Turns, then the turns between two rows, first turn first; the first pair answered
k707 (before |-> after):
[ -4 -23  13 -19 -53  21   1   6 -33  -5 -16 -17  29   8   9 -23 -14  -7
 -26   0 -12 -15  10 -10 -19  -9  33  -7  -9] |-> [-11 -18  18  31 -16  45 -22  22  11 -14  22 -28  38 -20   8  -4  15   9
  -5  -3  29 -12  10  -3   7  15  30 -18 -16]
[-22  26  18   4 -43  38 -15  11  -7 -27 -17 -13  37 -36  21 -16 -20 -20
  -1  -5 -17   9  13 -22  12  11 -35  20   6] |-> [-14  36  12  29 -24  34 -22  17  11 -26 -10 -11  28 -34  16  -5  -2 -12
  20 -11   8  16  10 -21  27   9 -45  23   2]
[  7  14   8  60  49  -4 -34  22  55   0  40  14 -23 -16 -10  20  21  25
   8  -1  46   7  24  25  45  24  28 -32 -20] |-> [ 28  30  -6   0   1 -67  -4 -11   4  28 -24  53 -72  58 -14  -1  -3  -1
  14  -4  22  22  17  -7  34 -31  14  -5  -6]
k671 (before |-> after):
[  0  23 -24 -17  25  -9 -15  10   1 -17  18 -26  40 -26 -31 -15 -28 -51
 -36  24 -16 -12  12 -29   2  39 -20 -13  62] |-> [ 17  35 -35 -26  58 -57  -7  -1  10  -4  14  20   0   0 -39   0 -32 -49
 -13  17 -19  11 -10 -13  13  22 -21 -16  52]
[  7   9  -8  41  49  -9 -19  27  40   4  12  11  -3  -8   4  32  22  -7
  22  12  35 -11  -3 -16  44  17 -38  -2   0] |-> [ -1   2  -4  39  32  13 -24  31  35  -1  13  -7  19 -20   5  24  20  -3
  18  18  38 -23   6 -30  43  21 -38   3   6]
[ 42  -9   0 -56 -36 -33   7   1 -35 -14  -7   1   3  -4 -21 -21   5 -24
 -26  30 -12  10 -10   6  -9  11  27 -35 -10] |-> [ 48  -7  -1 -54 -41 -37   7   1 -35 -12 -11   2   0   4 -19 -16   9 -23
 -22  30 -10  13  -9   1  -9   3  25 -30  -7]
[-30 -42  -6  -6 -18  -1 -32  -4   5 -23  10 -32   4 -20 -37  -3 -40 -12
 -43  26 -41  -4   2  10 -19 -19 -29   9  30] |-> [ -8 -25 -15  -8   7 -45 -24 -15  17  -9  -2  12 -38  11 -44  10 -37 -11
 -15  15 -39  21 -19  20  -7 -35 -30  14  24]
k170 (before |-> after):
[-21 -22  -7 -13 -30  34 -10   4 -16 -26  24 -46  30 -37  11 -13 -17  -1
 -36  24 -31 -17  13   2 -33  27   2   0  16] |-> [-12 -16 -10 -39 -49  11   0 -10 -36 -18  -5 -29  12  -9  11 -16 -27  -9
 -35  20 -42  -8  11  -8 -36   7  -2  15  22]
[ 29   4 -24  30 -36  42  26  51 -12  -3 -34  -7  55  26   4  -5  12 -10
 -22 -17  27   1 -32 -12 -18   4  18 -19 -25] |-> [ 20   8 -15  31 -33  49  26  54  -9   0 -27 -19  61  10   3  -8  13 -10
 -22 -16  24  -2 -26 -19 -17   7   7  -9 -12]
[  6 -29  10 -15 -56  10  -8   5 -14 -22 -30 -20  -1  19  13  -7   3  13
   2   1  10  -4   2  -3   5  -5   7  14  -7] |-> [ 10 -35   7 -12 -48  13  -9   6 -10 -23 -27 -10   0  14  15  -1   6  17
   4  -5  14  -2   0   4   8   0  18   0 -13]
k933 (before |-> after):
[-18 -17 -21  -4  -3  34   0  -3 -26  -5 -22 -17  11   0 -26  -9 -12  -7
  17  -5  15 -10   2  -3 -32   1   4  20   0] |-> [-21 -21 -20  -7   5  33  -1  -2 -21  -3 -16 -19  19  -8 -19  -4 -18  -3
  13  -3   8 -14   6   4 -40   4  10  14   1]
[ -3  13  12  11 -19   3  18 -40 -42  20  11 -39   4 -21   9 -19  13 -27
 -24  42  -8 -29   4 -26  -6  22  -3  -6  17] |-> [ -2   6   9  -1 -19  -3  19 -47 -49  19   6 -28  -1 -17  10 -15   4 -27
 -31  39 -19 -28   2 -17 -11  15   2 -17  16]
[  1   6  -5  -8 -11 -25  -9  -9  21  11   4 -13 -24  12   4   3   8   0
   4   5  22  21   5 -31   2  -3 -42  11  23] |-> [-10  -6  -6  -5  20 -18 -15 -11  34  -1  31 -19 -13 -22  15  12   1   2
 -13  16  -4  20  -3   1 -13  22 -35  -8  18]

Each pair is two turns apart.
[ 11  -5 -15  -5   3 -19  10  -2  -5 -16 -32  28  -4  14  -3 -11   2   6
  12 -39  -3   4 -10  22 -10 -22  17 -32 -28] |-> [  7   5 -17  13  16 -19   6   5  12 -11 -25  25 -10  12  -3  -5  14   9
  27 -38  18   5 -11  13  -1 -21   9 -23 -26]
k170 then k707
[ 10   1  22 -48  -2 -18  -5 -39 -43   2 -41  77   2  15 -13 -12 -59   8
 -46 -22 -58 -18 -11 -11 -17  -3  24 -36  33] |-> [  7  24  18  45  71   9 -36  -5  40  -3   7  72  -2 -18 -30  28  -1  43
   8 -33  31  -4 -14  -4  44  28   6 -38  14]
k707 then k707
[-19  14 -38 -23  58  -2 -37 -58 -21 -13  54 -11  18 -74 -29   4 -38  17
   5  10  -1  20  17   7 -23  34  14 -11   5] |-> [ -4  34 -44 -59   5 -40 -18 -72 -59   6   4  -4  -7 -13 -41 -15 -44  -2
  14   1  -2  19  23 -33 -24  -6  -8  30  22]
k170 then k933
[ 21  -1   9  -1   7  24  -5   5 -11  -4  -1   0  19   5  23  17  17   3
 -17  -9  22   2  17  19  -7  23  45 -34 -32] |-> [ 32  10   0 -14 -10  -1   8  -5 -26   5 -24  18  -5  36  22  12  13  -6
 -14 -14  22  10  16   7  -8  -1  37 -15 -28]
k707 then k707
[ 40   2  -8 -12  24 -46  25  -9 -34 -10  18  55 -23  25  48   4  -6   1
   8 -27 -38 -37 -24  51  -2 -38   3 -40  -5] |-> [ 28  13   7 -26 -48 -18  26  -5 -69  -3 -12   8   3  43  37 -35  -1 -18
  -3 -24 -24 -63   3 -14  -4 -52 -20  -2  19]
k933 then k707
[ 10 -11  -9  23  19  30 -26  21   7   0  22   5  22   0   8  22  26  16
  14 -22  48   2   9  23  18   5  35 -18 -19] |-> [ 18 -22 -11 -44 -36   3  -2  -9 -47   5 -19  14  15  31  12  -3 -13 -12
 -15 -14  -5   0  10  15 -19 -17  39  -6  -6]
k707 then k707
[-39   7  18 -35 -28   9 -13 -16   7  -4  30 -16  18 -16 -27 -17  13 -34
 -10   4 -68  12   8  -4 -16   9 -46  21  10] |-> [-34  13  14 -34 -37   8 -11 -12   9  -4  19 -14  14  -2 -28 -20  24 -33
  -2   1 -56   8   8 -23  -6   7 -54  30  12]
k933 then k933
[ -3  14  -6 -39 -11 -13  23   1   2   4 -20  -3 -37  33  20 -24 -25 -20
   2  26 -28   6 -12 -49  -4 -41 -47  20  23] |-> [ -3 -40  -2 -35  -6  14  13  16 -11 -22   2  12   1   3  34 -11 -46  -2
 -31  21 -49   5  -9  27 -37 -16  26 -43 -13]
k170 then k707
[ -4  16 -14   7 -32   5  21  11 -26  -3  15 -21  32 -30  -4 -13 -19  -2
 -17   7  27 -18  -1 -26 -32  -9  15  22  23] |-> [  3  33 -21   8 -32  -4  22  11 -19   5   7 -14  16 -20  -9 -12 -17   2
   1   2  40 -19  -3 -46 -17 -23   4  39  30]
k707 then k170
[  1  51 -17  26  55 -30 -34   5  50  16  13  30 -53   8 -20  27  18  26
  49  21  19  12 -28 -10  50   9 -54   9  18] |-> [  8  24 -25 -44  43 -62 -10 -24  10  15  -3  59 -61  15  -2  22 -38   6
  13  27 -69  14 -38  32  -2   1 -24  -8  22]
k933 then k707
[ 28  -7  -3  15 -81  39  22  -4 -13 -26 -53 -25  29  53 -25 -34  28  24
  42  15  40 -40  19 -41  28 -22  11  35 -16] |-> [ 37  -2 -22  29  62 -29  28 -29  53 -27   5  51 -28  21  -5  25   4  44
  54  21 -13   0 -38  56  27   4  28 -10 -28]
k933 then k671
[-32 -44   0   1  22  20  21 -10  -6  -6  40 -33  32 -74  21  -5 -19 -15
 -14  31 -32 -46 -33   2  -9  44  19  -7  26] |-> [-22  -8   0  20 -30  24  14   1 -11  14  -4 -41  20 -16  -3 -25  21 -21
  29  14  42 -49  -9 -80  32  12 -21  39  32]
k933 then k933
[ 17  11 -11  -9   8 -48  -9   2  18  36  -1  21 -41  11   7  25   8  17
  21  -4  32   5  -5 -32  21 -17 -20  12  -4] |-> [ 18 -16  -6 -50 -21 -47   2 -16 -16  34 -20  19 -28  18  20  16 -23   4
 -12   1 -15  -3   2 -19 -16 -20   4  -3  -4]
k170 then k707
[-10  11  -1 -13  29 -45  35 -18  -2  17  29  -3 -24  23  25  39  -2 -11
  13  -6  -6  -4  -3  55 -24 -15   4  -6  24] |-> [-27  14  12   6 -15  14  22   2 -11   9  26 -63  20   1  17  13  13 -11
  10  -3  26 -31  24   6 -19  -3 -19  13  35]
k933 then k671
[ 17  89 -19  28  29 -31 -10 -18  -7   6  -9  19 -48  12 -32   6  19 -30
  55 -13  30  65  -3 -28   7 -12 -34  71  16] |-> [-10  79   0  35  -3  30 -24   0 -10  -7   0 -50   2 -24 -37 -16  32 -36
  39  -2  41  35  23 -57  -1   9 -39  80  28]
k671 then k707
